In the data rows, zero lies at 7.5, halfway between 7 and 8.
Here are some points, each followed by its number:
11/5/6/8/7/3/4/1/14/9/6/6/10/8/13/13/9/13/8/8/13/6/7/5/4/10/8/11/2/13/5/4/5/0/12/8/4/11/4/9/3/6/8/9/12/9/13/10 0
5/5/11/9/5/3/15/15/5/7/4/11/7/4/6/12/0/0/2/4/4/7/10/8/6/7/6/5/7/3/10/11/10/15/7/14/15/6/7/9/10/2/5/15/0/10/6/3 1
12/10/12/4/8/12/9/8/7/9/8/7/6/9/6/2/12/9/8/7/5/9/8/8/10/6/11/9/8/7/6/7/8/10/3/7/7/7/9/7/8/7/5/6/9/8/4/6 2
7/6/8/6/7/12/13/12/3/9/7/10/7/8/2/6/10/4/6/8/2/8/10/9/9/4/8/7/12/6/11/6/9/9/6/4/9/6/8/6/10/8/8/6/7/7/5/7 3
8/7/10/10/10/5/9/6/9/6/7/8/8/9/6/9/5/9/8/4/6/5/9/4/7/9/9/4/4/9/9/5/7/7/9/3/8/4/10/7/7/8/3/8/8/8/6/9 4
7/7/12/8/10/8/10/14/1/11/9/10/5/11/0/1/10/4/10/10/0/10/8/12/11/3/9/5/10/0/8/15/12/15/0/11/10/8/8/9/10/10/11/4/0/8/2/4 5
6/10/8/9/12/5/7/4/9/6/7/2/9/8/8/8/5/9/7/5/7/7/11/3/5/10/6/6/6/11/4/5/7/7/7/12/4/7/11/8/4/8/5/5/9/4/7/7 6
7/4/6/8/6/3/8/5/7/6/8/10/5/6/10/7/6/8/6/7/8/6/7/6/6/9/10/8/8/10/8/8/5/5/8/3/7/8/7/8/9/7/8/10/8/7/7/6 7
4/2/6/11/7/5/7/7/7/8/6/12/6/5/7/7/3/5/7/7/7/7/7/8/6/10/7/7/11/7/9/9/8/11/9/7/10/9/7/10/10/8/9/9/2/5/8/5 8
10/12/8/7/5/9/8/11/5/12/7/9/8/10/6/5/8/7/7/7/6/8/7/10/12/5/6/6/8/4/6/10/10/11/7/7/8/6/7/8/9/6/5/12/7/6/6/8 9
5/0/0/9/6/1/6/3/15/5/7/6/9/5/10/15/5/13/6/6/10/2/10/8/2/8/9/11/4/15/11/5/0/0/15/6/6/9/8/10/6/7/13/3/9/9/13/6 10
11/14/15/6/5/11/12/15/0/10/6/13/7/6/6/6/6/0/4/8/5/10/11/10/8/6/6/6/8/0/8/10/15/15/0/15/15/10/3/2/8/6/4/15/3/8/5/9 11
8/9/7/6/6/10/8/10/9/8/4/8/8/8/11/10/7/7/5/9/9/7/8/8/6/5/6/7/9/8/8/6/10/6/8/9/8/9/7/5/6/7/6/9/8/8/9/8 12
10/7/7/5/6/5/12/6/15/5/3/4/10/12/10/15/9/14/3/0/11/2/15/1/0/8/6/6/0/13/9/0/0/0/13/4/2/9/7/6/7/3/6/7/15/8/9/13 13
9/12/8/6/5/15/4/6/2/6/10/7/10/9/11/5/5/4/6/13/13/11/6/7/13/6/6/8/15/4/5/7/15/6/10/6/10/8/5/6/6/10/4/10/11/7/5/6 14
9/6/4/9/6/1/5/0/12/5/7/8/10/9/10/9/13/15/12/6/11/5/6/1/5/10/12/10/3/12/9/3/0/0/8/0/1/8/8/7/7/6/9/6/14/9/14/11 15
7/15/14/9/11/12/8/8/5/7/10/2/7/10/6/7/10/3/9/10/2/6/8/13/10/4/5/9/8/5/3/9/10/13/3/10/5/7/8/7/8/11/3/6/10/8/1/8 16
6/6/9/6/9/12/10/7/5/8/8/8/10/11/3/5/14/7/7/8/4/11/11/6/9/6/9/9/8/7/7/6/8/7/5/6/7/6/7/8/9/7/10/4/6/4/7/8 17
6/9/8/7/6/7/6/3/6/9/9/8/8/8/5/4/13/11/9/10/4/5/5/6/9/11/8/5/10/8/6/6/8/10/7/4/4/7/8/11/9/9/5/6/7/6/7/7 18
5/15/11/3/4/15/8/12/2/11/9/9/8/11/4/6/15/6/7/10/0/9/8/15/11/0/8/10/14/5/5/10/14/13/0/13/7/5/4/5/7/9/7/2/5/10/0/5 19
9/13/7/9/10/8/4/1/8/6/8/7/8/10/8/5/11/9/11/6/7/6/4/4/6/8/8/4/6/5/3/7/7/5/5/4/5/9/12/7/7/9/4/2/9/8/5/10 20
11/15/11/4/7/13/9/9/2/12/8/6/10/12/9/0/12/9/11/11/8/12/6/6/15/7/6/7/10/5/6/8/12/9/6/5/5/6/8/5/7/9/4/12/11/5/3/9 21
10/10/9/4/10/8/11/6/9/7/8/7/12/15/8/0/14/15/12/3/12/12/10/0/10/8/9/3/3/8/11/3/0/0/8/0/1/6/10/1/5/8/4/10/15/1/9/9 22
3/10/12/8/8/10/10/13/1/6/12/14/5/8/2/4/5/0/6/7/0/6/6/12/9/5/8/4/13/1/10/14/11/15/1/8/9/5/9/7/12/11/3/11/1/7/3/3 23
5/1/10/10/12/8/14/5/10/3/6/9/1/8/5/15/6/1/3/1/4/0/14/6/0/11/4/2/0/5/13/0/6/10/4/6/13/10/9/7/8/6/11/3/6/11/7/13 24
7/4/2/7/11/6/8/0/11/6/7/3/1/10/8/11/8/8/10/7/8/4/9/11/2/7/7/6/6/14/9/8/2/4/11/4/6/10/11/8/6/9/14/2/12/7/5/11 25
11/8/4/7/8/8/6/1/15/6/6/3/10/9/15/9/10/15/8/8/14/10/6/2/4/10/7/9/0/14/5/0/3/0/12/3/3/12/8/6/3/10/9/6/15/7/12/13 26
7/10/4/8/7/4/5/0/11/2/11/4/11/7/9/14/11/13/10/9/11/7/8/0/0/6/13/8/6/13/10/2/4/0/9/1/0/10/7/2/5/9/8/1/15/5/15/11 27
5/8/8/8/9/8/3/8/10/9/4/4/13/2/10/8/7/10/6/6/15/11/9/5/3/8/2/8/5/3/5/3/14/12/7/14/10/10/5/6/8/4/10/4/5/5/13/7 28
7/4/2/12/10/0/5/0/12/0/10/9/6/7/10/6/2/11/10/5/8/4/6/8/8/12/7/5/4/14/9/11/0/2/10/4/5/8/13/9/10/12/7/8/9/11/10/3 29
9/10/8/9/3/9/8/12/6/10/6/9/10/5/9/12/6/5/6/10/7/8/7/10/5/5/8/10/7/5/3/8/11/9/4/10/9/10/4/8/5/7/6/10/9/8/7/9 30
New points follow, each followed by the numbers of its two nearest points above, looking only along the 3 directions in which the numbered points spread most, nearest first.
11/12/5/10/7/9/2/0/13/6/5/0/13/8/15/9/10/12/8/10/14/7/7/3/5/9/4/11/4/14/2/2/6/0/13/6/4/11/9/5/2/8/8/4/15/9/13/9 26 0
6/5/5/9/10/4/8/4/10/4/9/9/6/9/7/11/5/8/9/4/6/4/9/6/6/10/9/6/5/12/12/7/2/3/10/4/7/6/10/7/8/8/7/8/10/7/8/7 25 29
10/5/10/9/15/8/7/6/7/4/5/5/8/4/8/11/6/2/7/7/9/9/7/6/2/15/1/1/3/1/4/3/11/12/4/5/11/11/10/9/5/8/10/8/8/8/11/13 12 8
8/6/4/9/9/4/1/0/13/6/7/0/9/5/11/5/8/15/10/9/14/7/4/6/5/10/6/9/7/15/2/5/4/0/13/4/4/11/8/9/6/7/9/3/14/6/11/7 27 15
2/2/1/9/10/5/10/2/12/1/10/9/4/11/2/13/7/7/8/6/3/2/12/7/3/10/12/7/8/15/14/2/4/2/13/4/6/6/10/11/6/9/6/1/7/6/6/6 29 25
8/8/5/8/9/7/5/2/8/6/9/4/8/8/9/3/14/10/10/11/8/6/5/8/11/12/4/5/6/8/6/6/6/7/11/7/7/6/10/11/10/10/9/6/8/11/10/9 20 18
4/12/10/6/4/14/13/15/10/10/2/5/9/5/8/10/6/8/4/6/9/9/11/7/5/3/5/11/3/6/9/8/12/10/7/15/9/6/2/4/6/3/6/8/7/6/6/5 30 28
10/8/10/5/9/10/9/12/5/11/7/5/8/9/6/6/10/6/7/10/7/9/10/10/11/4/5/6/10/7/9/6/8/9/6/10/11/7/7/5/6/8/11/8/8/6/5/9 9 2
9/8/7/10/8/4/7/5/9/6/7/7/9/8/11/7/6/9/11/7/8/8/7/4/6/7/9/7/6/8/6/8/2/4/8/7/4/6/10/7/4/9/8/8/10/5/9/9 6 4
12/12/6/4/10/10/1/0/8/13/10/0/12/12/10/0/15/15/15/12/10/11/3/6/15/8/8/7/7/9/0/6/6/0/7/4/0/7/11/7/7/10/7/3/12/7/9/9 22 20
9/12/9/6/7/10/10/11/1/10/9/11/7/9/4/4/10/3/11/10/5/10/6/7/14/8/8/3/9/2/6/11/12/12/4/4/10/4/10/9/10/8/5/10/5/7/7/8 16 3
14/15/11/5/9/12/4/8/5/13/8/2/13/9/11/2/13/6/9/13/9/14/4/7/12/7/3/6/8/3/2/8/12/9/6/12/8/10/6/6/4/10/6/9/9/5/10/9 14 21
4/4/4/8/6/4/10/3/9/1/11/15/0/13/2/11/7/5/8/3/0/1/10/11/8/9/12/5/9/12/15/7/1/3/7/0/8/5/13/9/8/9/8/6/6/11/3/6 29 25
3/11/6/8/7/4/8/8/3/9/11/11/7/9/0/2/7/6/9/12/3/5/6/12/13/7/10/6/15/8/8/13/9/12/4/8/7/7/11/8/12/9/5/6/4/8/7/2 3 5
7/12/9/8/9/13/8/11/4/10/11/11/7/10/4/0/12/2/9/11/3/11/9/11/15/6/11/4/12/0/4/12/7/14/0/7/10/6/8/6/10/11/5/10/6/4/0/6 19 16
14/12/12/4/6/12/5/12/5/14/5/3/12/8/14/0/11/11/11/11/12/15/5/4/13/2/6/12/8/5/0/8/11/9/8/15/4/10/4/4/6/7/9/11/9/5/10/8 14 21
15/15/7/7/7/15/0/1/5/11/9/0/8/10/15/5/15/8/15/15/7/15/0/15/6/2/4/8/5/5/0/5/10/9/2/9/0/15/3/4/0/13/11/1/15/9/10/15 21 14
8/8/6/6/9/9/5/6/8/6/7/4/8/5/9/6/9/10/9/9/9/9/6/8/6/8/4/8/5/9/5/8/9/5/8/6/5/8/8/9/6/8/8/4/11/8/8/7 6 20
7/13/11/7/13/10/3/9/3/9/9/5/11/6/6/0/11/4/11/11/6/10/5/6/15/9/8/4/14/1/2/12/13/11/2/8/10/9/11/8/9/9/4/9/3/5/8/4 16 19
9/12/8/6/8/9/8/9/8/8/5/4/9/9/7/5/9/9/8/4/8/9/10/4/11/7/9/8/1/8/6/6/6/4/8/7/6/5/8/5/8/5/4/8/10/6/6/11 6 20
8/5/4/7/8/3/13/6/8/8/6/9/4/10/6/14/2/5/4/7/5/0/10/9/2/8/7/6/9/11/9/5/4/7/10/7/8/8/10/9/8/6/9/5/7/9/7/7 24 8
6/7/10/7/5/11/12/13/6/10/5/10/9/10/7/12/5/3/5/6/4/9/13/7/2/4/8/8/7/7/7/6/9/10/5/11/7/8/7/8/6/4/7/8/4/5/5/7 30 12
6/8/7/7/10/9/6/10/8/7/11/7/8/9/3/3/7/6/8/9/8/10/6/14/12/9/11/10/12/6/6/12/15/11/4/12/8/9/7/8/11/7/7/6/2/7/8/3 3 9
4/4/5/6/11/7/6/7/10/7/7/8/9/6/7/11/7/6/5/4/10/8/10/9/0/11/6/6/5/7/9/6/4/9/8/10/8/9/9/11/8/6/10/5/4/6/11/8 7 4
7/8/8/6/9/3/8/11/11/9/6/7/9/6/6/10/6/9/8/5/10/7/9/6/3/9/10/12/4/13/10/6/3/5/8/12/5/8/8/6/7/4/8/7/7/9/9/8 6 7
7/9/11/7/6/14/8/11/5/8/6/6/9/7/7/8/3/4/4/8/9/9/8/10/9/7/3/10/7/4/6/9/13/13/7/12/12/5/5/5/9/7/5/7/5/8/3/7 30 9
7/11/9/7/4/10/9/9/7/9/8/7/8/6/7/5/7/7/9/9/5/8/7/8/11/4/9/10/9/7/6/10/6/10/7/13/9/8/6/5/6/7/3/11/7/6/6/8 9 2
7/7/5/6/9/9/6/5/9/11/7/5/11/8/7/7/12/9/6/11/7/8/7/7/8/7/8/9/8/10/6/4/8/4/12/6/6/8/5/9/7/9/8/5/10/6/11/7 6 20
6/8/5/11/12/5/5/0/13/5/7/2/7/11/8/9/9/14/12/5/7/4/9/7/5/9/6/7/7/15/4/5/4/2/9/8/0/6/11/10/6/7/5/4/11/8/6/7 25 15
2/0/6/10/9/2/10/9/11/0/8/15/0/3/4/15/2/0/2/2/3/0/11/9/0/10/11/5/6/7/15/7/6/11/9/4/15/6/7/11/9/9/7/8/1/12/3/9 24 8
8/15/12/5/8/8/8/11/3/10/10/5/10/5/7/1/11/7/11/12/6/12/4/8/14/7/9/6/12/0/3/10/12/15/1/12/7/7/7/6/8/9/3/11/5/6/7/7 19 16
8/8/9/5/5/11/13/15/5/9/4/8/8/7/10/11/2/6/4/7/7/7/11/5/6/4/5/10/8/5/7/7/9/10/6/12/11/4/6/3/7/7/6/11/6/9/6/8 30 12
2/4/6/12/7/1/3/8/5/6/10/11/9/0/4/9/5/10/4/7/6/0/0/11/13/7/7/9/12/5/12/14/10/13/5/2/12/4/8/8/14/4/8/8/3/15/8/7 8 3
7/6/3/11/9/1/6/1/10/5/10/9/7/7/9/7/7/8/11/6/6/4/6/6/6/10/9/5/5/9/7/9/1/4/10/2/6/7/11/9/5/11/8/6/8/7/8/8 25 29
7/7/7/8/11/7/4/0/5/9/9/2/11/13/5/5/15/10/11/10/5/8/8/5/9/8/7/3/9/10/4/4/10/4/8/1/4/5/9/10/7/9/8/1/11/5/6/8 20 18
6/5/9/6/7/9/15/13/5/8/5/9/6/9/6/15/8/2/2/7/3/6/13/8/4/5/6/5/6/8/11/2/8/9/7/9/12/7/6/7/8/5/8/10/7/9/3/12 8 30
7/9/9/10/9/8/6/11/7/7/7/8/4/6/7/4/3/5/10/6/9/8/7/10/9/7/8/7/8/2/7/14/10/14/4/11/9/9/8/7/9/8/7/8/2/8/8/5 3 9
6/6/9/6/6/6/12/12/6/8/7/12/6/10/7/14/4/2/3/4/6/6/10/8/3/7/10/8/5/4/11/5/9/10/5/7/11/8/8/8/9/5/7/8/3/10/7/10 8 30
5/13/13/10/9/12/9/12/3/8/11/8/8/7/4/0/11/3/8/10/1/11/5/13/15/3/6/7/15/2/2/14/15/15/2/12/7/3/8/8/9/11/4/9/3/6/0/4 19 5
11/10/10/7/5/10/6/11/6/9/4/7/5/7/7/6/8/4/8/8/6/10/5/11/9/3/7/10/10/5/5/10/10/11/6/13/8/10/5/6/8/7/10/4/4/8/6/6 9 30
8/3/1/10/8/0/4/0/15/2/6/2/7/8/15/13/4/15/6/4/15/3/11/4/3/12/9/11/0/15/8/1/0/0/15/6/0/10/7/7/1/6/8/7/15/8/13/9 13 0
7/11/12/3/5/10/14/15/3/10/6/13/9/11/5/9/8/3/3/7/1/10/10/6/8/5/8/6/8/4/9/6/12/11/7/8/11/7/5/7/7/6/4/12/7/8/0/9 9 30
